In the data rows, the value 128 means zero.
Here are some points, each followed by its number:
[152 110 109 163 128 186 188 106 153 112 144 207  91 207 186 117 175 219 144 134  62 103 141  91  51 144 159  73 115 153 182 152 128 102 188 195 113 188 139 153 172 110 125 164 180 166 160 212 158 121  82  74 124  82 155 129 116 137  75 181 102 158 190 169 166  89 134] 0
[117 124 140 185 112 145  87 153 133 115 121 146  92  79 152 127  78  61 107 142 119 142  98  90 149 122  88 155 142 128 145 107 173 143 131  96 146 103 131 136  79 120 114 125  98 144 180 113 176 141 143  95 144 116  77  70 111 105 179 116 195 132 122 167  76 136 130] 1
[136 127  99 142  95  38  49 102 105 143 125 122 108  92 138  87 150  82 131  80 192  96  76 165 124 101 109 101 149 105 102 153 141  95 128 129 138 110 103 118 111 148 186 173  83 147 165  68 181 111 129 135 151 134  81 173 114 125 164 147 134 147  79  97 167 173  56] 2
[110 151  97  51 214 175 131 102 160  68 144 116 113 145 115  98  85 179 128 119  72  25 185 169  29 121 134 102 146 145 105 174 121  79 159 168 124 194 143 163 130  69  48 121 158  89  74 170 127 133  82 159  80 162 100  66  87 145 127 113 111 127 175  79 174 138 144] 3
[144 137 111 128 135 114 115 133 132 127 110 157 107 153 134 143 158 142 121 123  94 103 151 124  75 121 118 127 122 118 186 132 137 119 128 152 135 132 125 133 129 104 105 152 140 115 147 152 149 132 126 140 146  97 150 128 106 113  94 167 146 130 147 143 127  97 135] 4
[150 131  32 143 106  89  79  93 145 121 104 191 101 116 186 168 146 134 137 152 173  91 167  87 142 126  89  82 140  77 211 125 116 124 106 131 123 111 105 111 135 112 123 154 187 141 205 100 198 119 132 163 152  64 134 106 112  51 168 166 165 136 130 126 174 105 137] 5
[132 157 151 116 133  70 149  91  74 154 135 104 174 136 115 117 133 133 142  96 154 163 121 173 168 127  86 135 130  89 146 126 114 174  89 147 149  79 132 101 128 150 123 144 113  90 117  90 126 109 158 163  63 140 146 191 146 129 170 117 131 121 110 129 143 129  96] 6
[ 92 141 135 132 156 103 125  99  83 146 111  49 135  73  94  79  85  71 166 115 156 147 125 182 191  99  76 153 158 120  99 116 153 144  88  70 160  60 114 106 138 155 152 120  85 114 132  84 107 101 177 175  93 188  88 158 157  94 177  79 150 114  91 120 119 208 107] 7
[ 84  86  95 163 127  60  15 115 123 126 105  83 110  30 134 123  98  59 112 153 234 124 127 137 145  74  90 114 204 107  88 136 160 105  93  97 136  49 113 104 122 174 190 145  55 116 129  45 178 107 167 191 170 116  61 111 122  91 177 135 160 156  51 103 132 227  78] 8
[127 154 166 126 103  93 145 128 110  99 158  97 143 166 107 107 143 148 158 100  98 179 116 148 110 150 166 152 133 119 126 127 115 138 128 120 121 131 132 121  98 119 148  98  94 126 117 111  94 133 130 125 134 124 151 169 120 139 120 123 123 146 139 149  98 142 150] 9
[106 177 122  79 189 163 161 132 130 113 127  69 130  92 110  62  96  99 145  82 132  83 169 163 124 134  97 149 132 178 106 144 117 143 122  72 170 132 115 102 177  78  47 125 136 106 132 141 127  98 166 118  29 217  89  79 104 117 178  63 154  48 104 112 109 147 119] 10
[127 146 116  92 194 211 152 148 155 100 124 124 116 136 139 127  87 176 108 118  78  92 145 118 107 142 127 121  90 172 128 135 110 130 164 127 121 206 169 144 133  99  70  84 140 135 134 165 115 149 117 105  93 168 105  94 105 149 125  88 157  66 126 137 140 123 129] 11
[172 107 110 103 146 252 203 157 142 118 154 220 116 232 157 122 194 203 133 148  17 122 141  83  65 143 197  92  39 176 167 121  98  98 178 168 105 198 146 141 140  65  70  80 182 130 114 255 107 165  83  59 160  90 183 154  94 169  61 175  83 155 200 128 139  36 168] 12
[192  86 113 198  72  98 112 139 105 146 130 255 140 178 203 255 221 151 116 175 111 155 123   3 126 186 165 101 109  65 254  93  96 185 130 209 144  81 132 139 144  95  68 155 205 150 226 145 172 139 129 143 167   6 214 142 147  80 126 235 141 102 156 209 122   6  93] 13
[ 99 124 163 111 164 134 119 156 104 133 121  69 137 116  85 131 110  87 134 146 147 171 127 131 137 147 120 146 147 128 111 132 133 131 128 110 107  97 128 117 109 138 159 128 119 125  57 113  85 126 163 145 127 177 129 118 133 141 120 110 104  88 130 148 103 154 130] 14
[130 130  86  91 159 154  96 124  95 120 123 161 136 120 147 153  94 118 138 160 122 112 153 101  98 116 106 117 170 134 149 134 146 119 114 130 165 125 131 130 128 134  82 114 175 106 113 137 123 101 130 175 136 152  94 101 110 115 164 119 149 100 114 112 135 119  76] 15
[116 130 137 142 137 106 139  88 139 114 132  87 134 122  87 124 110 162 136 125 148 101 148 151 124 127 144 120 124 111 126 165 123 131 131 122 114 164 106 126 144 136 137 133 116 118 125 127 114 132 116 136 114 145 130 113 162 139  98 127 133 122 118  91 147 157 150] 16
[ 63 155 140 114 172  65 125 136 100 123 101  11 114  32  99  39  46  62 135 116 172 125 139 194 140  93  66 135 194 155  72 158 169 139 134  64 142 120 111  94 137 156 141 135  89 121  63  60  99 102 179 166  86 217  46  94 126 121 159  70 143  86  59 113 105 224 112] 17
[187  58 124 210  59  77 124 172 107 164  79 245 130 174 183 250 224  82  99 168 145 203  94  27 139 147 137 105 107  47 227  54 114 168 139 187 133  61 125 124 154 138 121 181 184 153 188 149 184 137 167 146 168  35 213 201 174  77  98 236 119 108 164 219 139   5  99] 18
[204 121 115  55 176  99 196  79  77  57 157 255 127 247 185 218 202 229 110 126  40  71 181  82  60 189 153  61  83 135 207 177  77 179 139 242 145 192 112 137 136  67  13 155 247  58 202 157 160 103  87 121 101  81 168  94 128  78 147 185 144  37 176 174 183  32  93] 19
[142 103 182 159  72  92 157 109  62 234 128 148 153 179 114 112 187 108 156  71 120 217  94 103 167 123 132 133 128  61 173  88 102 152 120 134  98  36 131  97 133 159 218 170 101 147 145 150 132 106 171  92  91  86 196 255 127 133  81 173  78 138 140 154  84 118 116] 20
[114 113 132 176  90 172  55 178 163 208 110 116 114  51  94  73 124  68 124  71 169 140  88  90 166  96 159 175 149 116 116  89 140 111 140  73 127  63 131 105  86 160 196 115  72 224 139 132 120 145 108  77 173  95 120 144  94 171 104 160 131 172 112 109  92 154 139] 21
[141 156 106 158 126 101 113 126 137 131 126 158 146 138 138 174 121 138 145 131 121 130 136 140  98 154 135 144 111 123 155 140 140 123 118 157 158 147 119 151 105 118 138 151 131 147 117  87 147 122  94 170 149  98 146 119 125 129 143 131 125 147 169 124 147  94  97] 22
[156 108 141 106 124 100 141 124  74 144 141 138 157 164 145 171 169 133 124 129 127 140  84 162 133 160 136 142 123 119 107 114  96 129 124 143 144 117 118 118 117 121 129 137 141 112 115 119 130 118 123 114 117 120 150 163 148 134 140 131  81 120 141 165 125 108  88] 23
[184  73 123 189  57 190  92 199 215 169 113 255 152 159 149 162 225 165 110 121 137 120 115  25 156 130 213 139 100 141 157 108 144 125 168 166 152 114 125 154  76 109 196 111 204 220 187 215 146 154  46  77 223  10 169 143 148 159  92 217  90 241 173 173  84  58 134] 24
[135 118  96 135 140 116  90  94 164 134 104 115 116  99 105  95 131 138 114 103 173 101 123 140 148 126 135 113 141 121 119 137 129 121 110 129 128 129 116 107 141 125 165 129 115 158 126 121 175 124 125 147 139 105 111 136 129 138 137 162 106 178 142  94 132 152 147] 25
[157 121 111 124 135 199 181 119 125 110 163 219 154 226 179 208 162 161 164 184  55 116 160  79  78 142 180  91  94 136 124 112  92 115 139 185 116 161 100 184 103 101  97 115 217 117 139 194 105 144 100  93 125 101 121 115 125 163 118 155  73 146 190 133 140  73 117] 26
[103 131 149 143  97  80 141  84  76 145 147  94 161 180  83 153 168 126 153 113 141 154 114 169 138 153 130 177 133  58 102 134  88 111  97 132  88 100 128 137 100 146 215 119 111  87 112  61 109 128 124 146 124 109 171 151 187 142 100 137  71 149 159  91 132 149 100] 27
[127 147 137 121 134 176 182 148 139  84 147 119 117 147 159 129 128 185 115 129  91 111 155 150  75 120 137 110 106 158 121 120 133 130 157 140 119 166 128 149 146 109 108 133 178 120 112 125 123 121  97 112 117 132 120  98 104 118 124  89 129 141 115 127 167 135 119] 28
[156 119 124 171  84 132 160 114 178 167 122 224 153 189 177 157 188 194 148 103 123 130 114  77 143 136 147 111 107  82 160  99 115 130 101 160  91 125 108 138 138 115 168 133 179 179 203 144 159 125 106 107 115  54 197 203 182 133 100 182  89 169 181 150 149  74 159] 29
[104 144  96 139 122 163  78 153 183 163 110 110 135  57  63  97 122  77 139 103 155  92 134 116 180 111 138 149 157 150 148 128 169  85 122  87 160 123 143 100 106  94 145 113 136 175 125 156 137 114 104 100 140 114 125 107 113 158 146 155 149 168 121  97 108 137 122] 30
[ 99 108 165 179  54  69  89 135 108 170 110  50 124  77  84 124 135  68 106 130 202 194  68 166 227 103 110 164 147  80  94  93 158 141  99  86 143  23 105 107 124 180 229 115  30 137 130  57 126 112 164 162 168 124 115 151 192 109 132 113 140 173  75 136  84 174 121] 31
[104 134 219 154  51 138 151 134 131 162 136  42 177 143  77 137 129  81 137 145 151 209  75 168 153 122 138 199 121  89  75  75  92 124  86 100  92  88 128 141 102 182 220  85  53 104  41  94  76 185 120 123 147 127 156 181 126 214  84 102  57 205 126  91  86 157 171] 32
[134  91 105 144 113 106 112 164 138 108 115 104  99  96 113 154 142 118 109 187 120 120 136 137  88 125 135 114 144 140 128 118 138 107 107 119 130 109 112 123 166 141 100 102 129 110 115 147 143 122 166 154 147 117 109 124 152  91 122 171  66 122 136 117 119 133 155] 33
[134 132 164 144 123 142 141 117 145 137 148 124 164 140  99  62 139 155 137  97 138 106 138 136 152 125 140 156 125 146 105 158 187 139 128 144  88 130 130 121  71 131 200 124 114 156 130 140 102 123  70  75 154 118 137 147 155 187 139 130 124 202 141 143  97 139 131] 34
[136 125 107 103 176 146 134 142 106  44 153  88 113 128  91 166  88 110 120 189  84  91 123 146  87 140 119 139 130 130  95 108 102 114 115  96 150 142 104 149 140 104  32  70 115  79 153 134 103  90 147 152  96 179  72  89 125 112 181  78 132  40 139 114  97 155 117] 35
[168 131 131 121 126 167 153 128 133 140 121 185 121 164 145 148 165 144 112 141 111 114 139 111 138 152 180 110 102 120 120 121 114 132 170 133 117 144 128 155 118 101 127 123 137 131 141 170 119 127  77  84 105 120 126 161 119 142 151 143  83 125 141 142 121  90 129] 36
[116  82 138 172  49 122  76 139 195 132 122 145 141 153 108 122 212 105 113 100 187 102 130  77 161 110 175 131 129  73  96 124 111  94 125 154 102  84 143 160  99 127 217 126  96 159 119 171 156 179  66 119 191  25 159 189 126 142  95 255  81 240 158 101 141 147 180] 37
[124 129 140 103 170 105 119 133  69 139 121  81 125 102  86  93  88  88 135 111 130 160 108 143 205 136  69 144 148 139 137 130 157 174 101  77 114 131 136 101 140 145 124 105 111  95 161 105  89  73 172 127  28 198 121 114 115 101 161  44 179   1 105 166 107 160  98] 38
[121 149  89 130 148 110 113 103 101  83 116 111 100 129 142 163 145 167 116 141 131 110 149 129 112 150  96  70 175 117 152 130 122 141 137 134 113 142 128 126 150 142  79 149 136 105 157 101 140  92 106 178 109 125 171 106 129  91 123 143 175  76 116 108 182 154  96] 39
[ 83  76 110 146 104 150  94 130 177 121  81  94 113  55 105  92 107  99 123 127 181 131 116 123 154  83 155 124 122 149  68 118 141 100 137  96  90 115 128 125 103 159 213  85  93 149 114 115 109 158 105 109 195 129 115 102 137 161 122 132 111 174  92  72 121 175 177] 40
[134  81 121 166  91 135  82 102 142 158 113 186 128 182 137 174 180 129 132 161 162 112 138  44 129 118 147 120 132  91 148 111 111 126 136 174 134  99 136 158 117 123 153 138 152 124 146 175 170 141 112 133 166  49 202 141 131 110  90 226 110 169 133 115 152  87 126] 41
[ 86 154 146 131  91 106  53 135 159 130 143  71 143  52  96 102 105  77 147 100 156 127 114 140 153  90 133 164 166 154  96 130 149 103  94  91 156  77 140 130 109 134 167 108  80 157 117  96 173 148 116 148 176 127 131 116 109 122 138 140 160 208 108  84 110 152 154] 42
[141 129 129 125 129 113 139 154 121  89 131 133 110 129 150 173 156 178  99 119 100 150 130 136 114 158 132 151 103 133 138 127 106 150 143 119 135 142 142 129 157 125  56 119 117 133 134 151 120 107 152 119 124 124 151 104 118  81 108 120 171  58  97 159  87 114 128] 43
[131 156 135  80 152 115 175 129 102  98 125  85 121 137 105  84  90 155 133  81 131 120 156 170 122 129 122 107 125 156 125 173 133 147 133 117 115 192 120 131 157 133 124 150 137 135  99 135  93 133 131 131 109 175 117 138 124 105 115  93 139  74 139  99 134 146 156] 44
[135 124 139 148  75 104 120 106 101 193 123 131 167 134 102 119 160 106 145  81 164 134 112 122 149 101 153 162 151 116 138 124 163 137 112 151 115  69 115 120 108 158 255 138 113 143 127 112 126 129  92 110 165 127 173 200 140 170 121 176  73 203 145 124 130 112 121] 45
[122 146 103  82 172  73 123 148 100 109 117  88 157  85 124 127  96  95 111 128 105 134 140 172 146 151 101 141 154 168 128 144 139 128 104  95 166 138  94 100 167 115  51  95 155 120 110 113 104  87 182 174  97 165  69 108 164  78 165  97 146  78 108 143 114 142 132] 46
[124 137 113  67 162 110 177 102  66 113 101  86 138 141 112 116  88 113 140 173 142 134 146 196 136 152  76 120 135 135 121 124 109 139  95 130 137 176 106 119 151 106  87 134 139  59  99 102  99 115 196 188  76 181  71 131 140 128 154  72 124  72 132  92 128 143 102] 47
[143 112 124 117 115 163 137 141 161 151 129 161 137 155 162 118 143 156 133 118 138 122 136  88 160 103 145 122  92 128 112 123 109 143 119 137 135 126 172 104 155 146 122 136 147 145 158 148 147 148 113 121 148  87 195 143 134 132 107 147 148 153 139 128 129  94 143] 48
[155  94 138 109 159 201 149 171 180 128 115 130 120 111 138 102 113 158 117 147 115 120 127  98 161 127 171 117  88 171 113 134 114 119 131  97 118 161 145 124 129 130 113  93 119 168 125 188 107 154 109  79 149 125  74 112 145 157 139  94 122 123 126 148  53 141 157] 49
[147 144 136 135 105 112 119 121  80 161 132 144 172 157 107 155 140  98 188 158 123 166 104 125 128 140  97 155 140  76 142 128 113 155  92 155 130 119 104 135 110 149 155 128 144 130 124 115 122 103 153 139  94 108 131 194 135 135 114 142  82 148 149 149 100 127 115] 50
[144 182 136 139 113 169 138 120 137 102 179 184 129 169 171 155 151 190 157 118  59  88 146 112  81 151 154 143  98 139 132 136 113 109 156 142 115 147 141 139 113 104 108 115 176 140 127 132 118 114  57  96  99 128 139  97 105 129 119 121 139 173 155 131 150 102 103] 51
[150 133 129 155 106 179 162 108 180 102 146 181 126 202 157 138 168 182 131 119  78 120 142  84  72 124 183 114  74 130 131 138 125 100 157 173 101 172 144 149 145 111 122 106 141 138 110 175 142 158  86  85 140  85 200 127 110 142  79 158 114 171 155 108 151  81 166] 52
[170 101 128 162 107 126 209 101 129 120 149 255 143 228 208 206 200 193 135 150  47 136 126 108  47 161 180 119 102 120 163 136 102 148 168 220 105 180 123 169 107  92 145 150 193 166 155 173 134 138  83  74 159  54 167 171 149 164 103 173  69 177 186 190 138  54 112] 53
[109 162 145 148 117 181 134 145 159 193 116 105 134  68 152  61 107  88 151 105 101 155  99 121 156  96  77 144 131 155 135 132 109  98 146  76 146  92 144 135 137 126 137 135 156 172 117 154 111 122 166  87  94 147 111 145  80 141 110  91 157 164 118 127 122 150 150] 54
[131 156 152 125 170 187 185 128 139  83 107 206 157 127 145 189 132 119 128 192 130 149 184  73 128 158 104 115 131 125 132 114 115 172 143 118 141 153 144 124 173  90  24 140 186 118 152 120  96 101 166 137  86 130 126  61 149 105 128  90 167  31 116 163 126  65 143] 55
[168 101 142 133  73 146 143 143 153 193 144 204 150 201 151 140 194 161 148  91 113 162  89  69 116 124 211 136  94 130 163 134 131 116 135 196  94 128 146 141  88 106 217 131 151 183 122 198 129 170  89  95 198  58 193 220 115 194  79 212  73 255 177 144 135  74 171] 56
[139 115 124 137  92 116 169 133  95 150 116 125 130 163 102 165 172 123 149 139 149 155  92 118 142 124 132 124 131  93 162 115 116 129 135 152 102 122 110 114 156 122 132 148 148 125 142 139  84 120 183 135 112 135 168 154 169 127  66 135 126 111 151 138 131 116 115] 57
[ 98  93 111 123 119 144  95 178 193 132 102  98 107  51 108 123 143 105  67 132 118 128 103  83 188 103 136 151 128 134 157  75 145 119 121  81 158 106 148 119 132 123 105  88 129 160 159 188 120 133 104 125 177 105 153  65 175  99 138 159 164 130 128 131  78 128 148] 58
[162 140 105 138 134 185 162 127 114  99 134 192 120 167 166 185 188 193 144 156  75 149 155  88  74 177 179  90  81 145 173 144 132 110 196 177  93 170 125 155 133  96  90 117 166 139 143 192  85 111 135  96 122 113 178 113  86 102  86 146 109  78 151 141 177  77 120] 59
[189 130 145 144 128 123 207 132  64 143 172 244 129 198 191 144 169 181 150 124  68 164 120 116 111 168 146 114  84  76 184 142 119 181 179 162 107 150 104 144 104 122 130 172 139 121 156 152 117 131 122  87  95 101 180 172 100 160 132 144 124 114 161 190 114  56 117] 60
New points follow, each followed by the numbers of its two nearest points above, looking only along the 3 directions in which the numbered points spread most, nearest first.
[100 131 150 124 134 116 125 102 112 110 130  73 138 119  96 132  63 128 131 110 168 135  98 172 164 131  82 155 134 129 105 128 116 133  85 117 138 126 150 122 102 127 146 104  81  84 133  55 123 112  95 167 108 154 108 116 179 120 190  93 150 101 103  89 157 173 122] 14 1
[ 83 167 146 111 172 117  98 142 100 106 127 106 136  51 132 134  21  52 143 118 132 140 116 160 133 114  65 149 161 137 110 121 127 133 134  85 134 119 126 126 101 145  98 137  99 111 139  61 124  99 161 157  76 166  45 122 114 128 194  61 167  67  96 125 100 159 102] 38 46
[127 110 124 120 162  67  93 143 143  81 121  61 128  81 104 145 120 145  70 133 184  86 129 184 158 131 121 150 147 137  90 134 121 135  97  96 159 128 136 122 106 131 105 114  55  92 132  49 144 149 132 157 152 140 124  82 188 106 187 112 172 113  81 118  98 171 130] 14 1
[ 97 162  97 163 148 125  70 107 109 127 124  96 112  77 109 117 116 121 157 146 138 114 116 136 136 122  92 145 178  92 132 129 139 100 152 113 131 118 108 141 126 125 148 135 108 132 123  88 121 126 152 137 108 142 104 101 108 151 122 135 142 140 133  88 137 178 111] 14 1
[154 105 134 132  76 152 170 137 114 172 123 177 129 189 128 138 202 146 109  96 116 167  93  67 177 135 160 120  86  91 163  83  97 167 138 142 117 112 157 119 134 107 138 138 143 130 178 158 132 142 106 107 131  64 213 185 160 157 101 172 116 122 159 144  92  71 143] 41 29
[163 145 167 151 106 119 175  96 128 166 142 184 165 175 139 115 149 127 137  96 120 158 118 121 155 123 134 154 103 103 123 119 117 148  93 152  98 110 137 131 126 142 185 130 135 139 139 119 133 133 112  91 118 119 134 196 144 163 127 119 109 175 141 127 126 111 125] 48 22
[108  95 150 162 125 187 111 131 176 136 120 117  98  93 116 109 140 121 134 139 122 115 124  96 175 106 153 154 111 158  88 133 145 114 131  92 113  97 151 143 110 128 140  67 111 166 159 165 138 148 117  73 117 119 142 129 150 136 104 172 145 132 126 147 126 145 166] 34 58
[117 126 140 135 147  77 105 126 114  78 150  91  97  97 117 153 122  96 145 162 143 120 125 124  90 120 117 149 153 119 129 152 131 144 146 127 121  93 121 143 114 160 142 104 102  92 102 115 116 147 168 141 141 133 159  95 130 129 118 115 121 106 118 146 110 168 139] 1 14
[ 85 133  77 154 139 116  66 106 196 107 113  75  65  41 136  50  74 110  94 118 176  78 171 142 158  74  98 106 177 168  89 136 180 105 126  67 155 112 136  96 142 134 108 143  93 167 149 125 167 108 111 169 163 158  67  62 118 116 159 104 164 143  80  67 170 174 121] 14 54
[169 128  99  90 144 129 168 131  91 158 134 244 137 212 221 158 182 132 147 169 107 144 131  98  71 142 137  85 113 100 152 121  59 126 144 201 155 133 123 133 164 104  61 162 209 114 141 199 168 161 161 134 117  89 133 187  63 130 104 181 100 108 161 158 162  34 105] 60 59
[142 126 104 141 123  85  94 131 148 157 141 165 152 144 127 122 152 150 127 128 106 110 121 111 107 133 150 156 135 137 152 148 145 124 133 144 154 117 117 127 118 112 149 114 145 151  98 150 143 134 115 113 145  97 133 134 115 147 124 142  90 178 127 145 115 117 113] 48 9
[123 138 140  70 142 163 148 123 137 119 123  84 138 159  90 100 116 144 139  87 128 102 146 139  87 118 136 111 132 160 100 153 127 132 142 139 123 164 159 145 144 112 115 128 129 121  91 161 130 148 119 111 114 145 144 116 116 146  94 114 157 134 142  66 141 147 147] 49 28
[118 117 120 145  99 148  57 155 165 184  97 117 104 109 118 113 142  58 124 124 155 119 111  62 145 115 108 104 148  99 142 114 127 116 112 115 107  51 158  95 154 143 167 125 153 162 165 156 176 150 137 140 145  90 141 163 121 111  86 192 129 140 134 157 121 116 154] 27 45
[152 135 162 116 151 130 181 123 127 112 141 111 133 152 135  91 111 179 106  91  85 114 124 169 123 130 116 127  89 160 147 143 132 160 139  97 115 152 129 132 118 100 108 127 111 120 132 149 157 116  88  61  75 142 157 146 117 130 148  95 131 106 148 137 138 120 172] 28 16
[152 139  89  79 160 161 149 120 106  87 115 145  91 138 168 198 118 172 102 175 121 141 146  85 118 144 119  82 129 148 156 119 109 165 135 144 117 153 151 101 160 111  60 140 167  93 155 130 101 110 142 179 126 121 131  85 132  93 131  86 158  47 101 128 148  98 109] 55 43
[105 112  85 130 123 124  38 152 190 119  96  91 104   3 115  72  91  68 132  90 196  97 126 101 160 108  93 152 170 146 140 130 148 113 139  70 136 122 147 118 129 146 149 139 115 171 190 119 166  99 138 118 160 157 113  91 151 103 147 149 201 107 105 134 133 153 127] 14 2
[134 130 117 119 161 106 162 151  74 116 122 142 117 151 118 170 127 108 129 157 114 151 127 137  90 158 100 117 128 117 151 117  96 118 107 137 155 154 107 125 152 111  57 148 144  66 103 129 105 141 191 162  70 135  97 155 104 105 114 131 108  53 165 140 113 103 130] 39 43
[135 148 121 110 129  67 190 115  58 100 159 187 150 153 161 210 147 136 136 145 130 173 130 128 108 152 114 128 120 119 145 108  97 200 116 153 157 128 111 118 135 119  79 146 141 110 141 112 111 103 138 166 124 136 135 110 143  97 163 132 149  59 115 139 133 102 105] 39 43
[157 136  92  87 106 127 167 103 117 161 105 154 141 162 155 104 157 125 120 115 144 132 146 129 126 123 116  74 105 111 162 143  66 142 131 151 106 154 103  86 174 132 120 174 198 130 135 151 120 125 128 138 128  87 133 162 124 129 100 162 120 128 147  87 166  87 153] 4 22
[183  74 129 106  94 121 159 168 118 126 117 193 140 208 153 223 254 153 117 150  80 156 110  48 136 189 182 130  94 116 196  92  97 180 148 171 127 139 124 128 154  94  72 117 179 127 194 185 119 151 143  83 136  80 245 170 195  90 111 204 129  70 165 234 107  30 150] 60 13
[150 124 136 160  96 153 147 134 133 146 147 195 136 165 164 155 173 158 139 129 105 154 108  77 155 151 140 127 106 101 155 131 119 145 163 154  86 150 124 142 105 105 148 148 125 154 177 150 100 138 119  79 136 114 166 153 121 135 110 137 118 120 157 194  98  94 105] 48 36
[119 145 148  95 172 165 168 149 113 135 156  93 163 142  88 141 106 167 110 153  98 133 133 181 104 125 158 145 103 190  74 134 151  98 109 131 117 162 130 140 119 135 168  84 104  99  44 128  55 126 121 148 145 166  81 100 112 158 111  72  70 161 113 113 133 165 130] 49 44
[114 174 162 198  80 119  89 144 133 148 145 125 112 113 102 143 154 117 121 144 146 197  95 122 147 136 116 182 130  86 150 117 105 108 128 126 110 100 140 103 112 143 143 169 114 143 111  67 135 151 163 143 139  92 166 154 103 130  88 132 137 152 120 117 120 136 116] 27 50
[164 138 165 156  99 132 150 132 132 113 139 138 133 171 111 148 150 171 125  91 115 128 103 114 135 161 154 150 116 111 183 144 129 132 124 135 117 138 128 142 107 104 155 125 101 125 127 112 150 131 114 123 142  92 179 135 143 142  95 136 106 149 189 150 131  98 162] 48 22
[128 123 125  91 161 116 158 110 136 140 122  94 115 137 144  82  94 136 122 100 120  93 158 164  95 106 135  89 115 188 115 141 138 129 110 141 139 137 121 119 180 138 118 161 104 122 116 173 159 122 121 126 108 139 115 146 108 114 114 123 127 141 143 122 151 146 162] 16 44
[ 88  86 109 107 160 114  86 177 119 122  81  92 128  54 114 107  85  82  84 134 160 144 104 120 151 109  91 133 152 156  98 106 143 137 135  98 155 102 137 113 127 145 109 119 105 108 111 115 130 126 156 177 131 142  76  89 125 134 143 104 167  72  96 115  96 173 124] 14 7
[134 149 139 116 126 160 197 113 114 135 162 123 141 183 122 121 115 158 136 139  98 165 120 159 138 132 156 136  82 100 142 136  88 132 120 130 102 182 150 136 120 134 136 123 125 128  94 132  91 155 111  99 141 121 133 126 135 200 111  82 124 137 159  91 128  96 135] 49 28
[ 98 125 148 174  87  91  65 165 113 117 122  22 131  46  59 109 109  51 153 122 180 154  88 146 213 150 119 172 153  83  91  84 168 124  89  81 168  95 126 140 120 168 178  91  76 115 135  63 111 125 160 155 182 158 131  76 185 112 165 120 154 126  87 124  74 182 102] 8 7
[110 112 141 105 108 133  88 174 150 123 112  39 107  64  99  99 106 110 110 138 127 113  73 150 143  97 125 157 110 188 103 128 165 100 139 113 124 145 121 138 137 151 143 109  99 117 108 129  99 132 123 119 153 170 119 106 130 110 127 104 143 137 113 129 130 171 141] 54 14
[143  99 121  94 155 126 129 122 159  94 125 203 117 144 182 143 124 164  96 135 136  73 169  84  91 117 129  93 129 148 139 172 135 138 121 151 139 140 138 128 138  95  60 136 151 115 161 141 192 129 139 156 112 105  97 108 131  96 158 168 159 109 144 144 146  88 134] 43 4
[123 111 125 119 120  61  94 139 124 126 106  33  92  74 104  99 142 132  70 130 175 111 151 175 136 123 101 125 154 151 111 152 162 133 117 110 140 119  84 104 165 162 141 145  60 103  97 104 146 158 167 177 176 159 129 103 158 111 112 123 123 115  80 101 127 192 149] 14 1
[133 121 110 150 130 107  90 108 153 128 124 160 114 127 136 142 143 150 157 136 141  98 141  82 112 136 118 106 157 133 139 128 119 126 125 152 108 116 138 117 123 108 132 100 176 152 161 133 162 107 106 135 142  89 139 100 144 111 135 180 157 156 145 159 138 110 124] 22 23
[115 146 137 160 131  70 127 113  86 106 161  87  95 120 104 109 135 140 140 135 141 122 139 149  98 116 128 121 174 118 121 156 174  99 150 132 119 146  98 122 126 146 179 165  95 106  94  83  92  85 131 140 156 160 108 119 127 124 134 108 113 132 134 139 143 177  72] 14 1
[137  90 158  97 187 189 186 140 144  92 130 145 138 136 144 144 107 144 115 158  76 140 161 120  89 139 141 118  78 214  89 130 107 140 145 132 162 164 180 135 139 107  60  86 136 106  98 177 114 143 155  84  83 137 106  84  77 146 138  81 137  62 113 131 110 100 139] 11 28
[107 147 146 145  98 126 127 141  67 189  89 124 114  86 121 124  99  59 159 148 161 226  93  95 211 135 101 156 135 105 156 113 106 145 120 101 105  91 132 114 106 162 177 132 109 148 150  67  92 128 196 105 111 132 104 167 124 140 109  84 159  72  88 161  77 169  89] 2 6
[ 73 150 107 120 130  42  70  91  66 150 128  38  93  75 119  69  69  74 102  89 182 135 108 199 197 115  52 138 167 111 117 129 115 121  88  67 110  98  92 105 157 153 146 167  67  90 167  32 146 122 180 195  89 192  91 133 126  99 181  86 159  52  59  92 150 175  90] 7 38
[146 145 127 141 124 137 126 105 149 140 158 175 129 185 162 110 158 178 145 113 111  95 150 138  69 139 192 125 118 138 120 173 153  92 168 189 119 147 149 136  76 123 183 156 157 155  81 121 152 149  39  97 166  97 115 162  66 173 130 158  66 255 161 120 186 101 115] 52 36
[101 152 115 106 138 164 122 122 167 132 131 124 129 113 112  76 122 154 158  94  94  98 126 144 107 118 150 141 135 154 145 142 118  85 162 153 139 170 151 139 103 110 143 147 150 150 114 145 113 141  91  93 134 127 139 123  82 174 109 135 141 198 143  82 128 136 140] 49 34
[109 120 143 102 126  63 132 121 127 137 112  42 143  72 101  84  83  93 119  85 152 140 112 190 167 117  86 151 155 142 114 108 153 169  87  86 135  83  98  97 116 144 151 117  91 127 158  94 134 117 129 124 131 161  90 118 124  89 178 101 166 115  92 160 107 149 130] 7 14
[136 138 101 129 109 126 111  94 138 120 132 165  88 148 139 110 152 174 139  94 138 105 120 122 121 104 120  93 109  96 176 158 160 115 127 142 116 146 131 113 111 108 140 137 123 143 184 114 173  90  78 105 129 116 156  97 155 112 139 152 156 160 123 109 170 133 128] 22 4
[123 144 146 143 119 141 158 105 110 151 135 146 137 124 144 128 134 108 166 123 135 135 128 124 135 116 125 107 120 113 131 126 154 145 129 121 108 137 119 118 147 128 143 135 157 132 133 125 118  96 131 128 106 127 128 142 147 115 124 133 103 144 126 150 153 137 112] 33 22
